In the rows, 128 means zero.
Named turns come first, each shown by rows before and after it. Which turns, in which order, take the first row of each pair that follows to the second? Write the first one first, as in the answered first pair.
turn Nub:
[107 161 191 134 127 165 159 140  96 116] |-> [ 92  93 111 140  88 159 153 169 139 163]
[100  82  85 116 104 106 105 117 153 131] |-> [123 138 145 115 139  79  96  93 104  96]
[125 110 113 122  82 131 147 141 142 161] |-> [150 140 127 122  94  82 126 124 104 140]
turn kasi:
[110 115 134 138 130 179 156 128 166 132] |-> [120 107 118 149 139 176 154 121 160 135]
[127 129 154 128 114 119 112 137 112 122] |-> [129 122 128 139 117 116 110 138 109 132]
[127 164 121 154  96 123 117 184 133 172] |-> [165 163  83 161 140 103 123 151 132 157]
[107 159 191 150 173 131 140  79 104  80] |-> [ 63 138 192 165 120 163 112 129  88 122]
turn buteg:
[148 153 138 130  97  93 138 137 114 130] |-> [155 134 119 128 109  83 143 121 135 124]
[107 147 158 114 121 152 176 146 119 106] |-> [115 144 160 106 135 114 176 122 137  90]
[127 147 144 163 160 124  96 102  82 113] |-> [139 131 114 160 177 112 108  90 107 112]
turn rur:
[155 138 104 146 116 161 135 158 107 155] |-> [146 127 141  89 115 128 163 133 169 121]
[117 107 122 105 119  79 128 130 160 119] |-> [108 102 104 151 116  88  93 136 114 133]
[153 132 142 107 126 157 163 140 150 128] |-> [111 121 172 126 133 116 122 103 150 104]
[143 100  84 120  98  92 100 158 118 157] |-> [158 101  92  94  98  87 120 155 145 152]
turn kuf:
[118 161 181 118 148 146 137  80 127  80] |-> [109 170 181 129 130 132 104  96  88  91]
[127 110 100 133 143 101 126 117 144 128] |-> [152 127 103 126 160 115 141 118 134 124]
[157 127 149  69 116  82 123 146 164 124] |-> [176 149 149  74 120  86 126 154 135 131]
Then:
(2 to 4 turns a pair)
[101 129 116 147 122 108  92 112 117 135] |-> [124 152 155 103 112 107 121 120 133 122] : rur, buteg, rur, rur
[147 174 155  86 145  86 151  89 128  92] |-> [134 113  73 110  94  68 105 130 123 150] : Nub, kasi, Nub
[119 127  85 150 126 163 114 146  92 161] |-> [116 115 128  74 117 119 153 128 177 126] : rur, buteg, kasi, rur
[136  92  98 124 155 153 161 112 170 132] |-> [143  84  96 108 136  93 137 117 166 128] : kasi, Nub
[128 124 149  89 113  79 106 126 148  94] |-> [118 163 182 102 130 164 134 132 136  93] : rur, Nub, rur, rur
[166 137  79 160 154 104 113 150 126 142] |-> [149 153 156  95 128 106 150 152 177 118] : rur, kasi
[156 162 100 147 149 163 122 135  86 145] |-> [162 157 119  88 146 165 165 138 147 129] : rur, buteg
[108 127 181  90 128  66 134  90 180  88] |-> [ 87 170 198 148  90 154 101 153  81 143] : kasi, rur, Nub, Nub
[146 112  80 164 178 109 124  69 138 123] |-> [ 74  97 102 173 110 178 115 125 140 165] : Nub, kasi, rur, Nub
[ 94  75  92 125  95 146 129 147 174 153] |-> [ 75  84 133 139  92  85  87 118 140 123] : buteg, kuf, rur, Nub
[164 187 197 116 146 104 118 108  88 104] |-> [121 140 149 148  77 101  65 150  72 157] : buteg, kasi, kasi, Nub
[140 127 120 137 144  74 115  94 116 129] |-> [164 153 137 106 122  86 132 128 110 130] : rur, rur, kuf, kasi
[152 134  95 177 109 135  86 164  69 179] |-> [183 169 119 156 181 184 158 129 103 130] : kasi, buteg, Nub
[ 69 106 174  80  97  62 135 113 160  92] |-> [162 146 131  44 108  56 178 159 134 115] : rur, rur, Nub, rur
[114 117 137 107 108 139 167 168 148 139] |-> [108 142 156 161 145 112 115 135  84 115] : buteg, rur, kasi, Nub
[164  95  66  89  82 129 152 191 155 181] |-> [130  85 130  61  87  61 139 143 193 128] : kuf, kuf, rur
[131 161 180  55  66 154 150 199 138 149] |-> [183 107  49  91  94  93 118 182 132 177] : Nub, kasi
[168 159 115 133 187 184 173 118 122 131] |-> [114 137 150 115  74 160 121 187  97 169] : kasi, Nub, buteg
[130 105  63 140 141 156 139 111 135 146] |-> [135 145  97 127  97 154 123 158  96 158] : kasi, buteg, Nub, buteg
[111 130 142 142  86 199 136 157 109 173] |-> [ 86 121 193 101  81 144 139 125 158 133] : kuf, rur, buteg
[ 86 129 191  93  98 142 157 139 192  91] |-> [125 105 106  99  64 155 157 192 179 151] : kuf, Nub
[169 112  91 104 150  72 120 113 140  93] |-> [158 158 119 161 166 163 125 136  78 105] : Nub, rur, rur
[168 113  65 123 111 130 149 147 127 185] |-> [110  75  75 161 113  99 108 112 131 167] : rur, rur, buteg
[140 167 167 165 179 156 135 115  89 109] |-> [162 164 158 133 190 152 163 109 123 100] : rur, buteg
[174 134  89 141 153 172 136 145 141 147] |-> [175 114  86 114 144 148 149 149 171 139] : kasi, Nub
[ 74 139 197 112  45 144 123 139 135 125] |-> [147 129  82 176  95  88  76 122  63 146] : rur, Nub, Nub, kasi
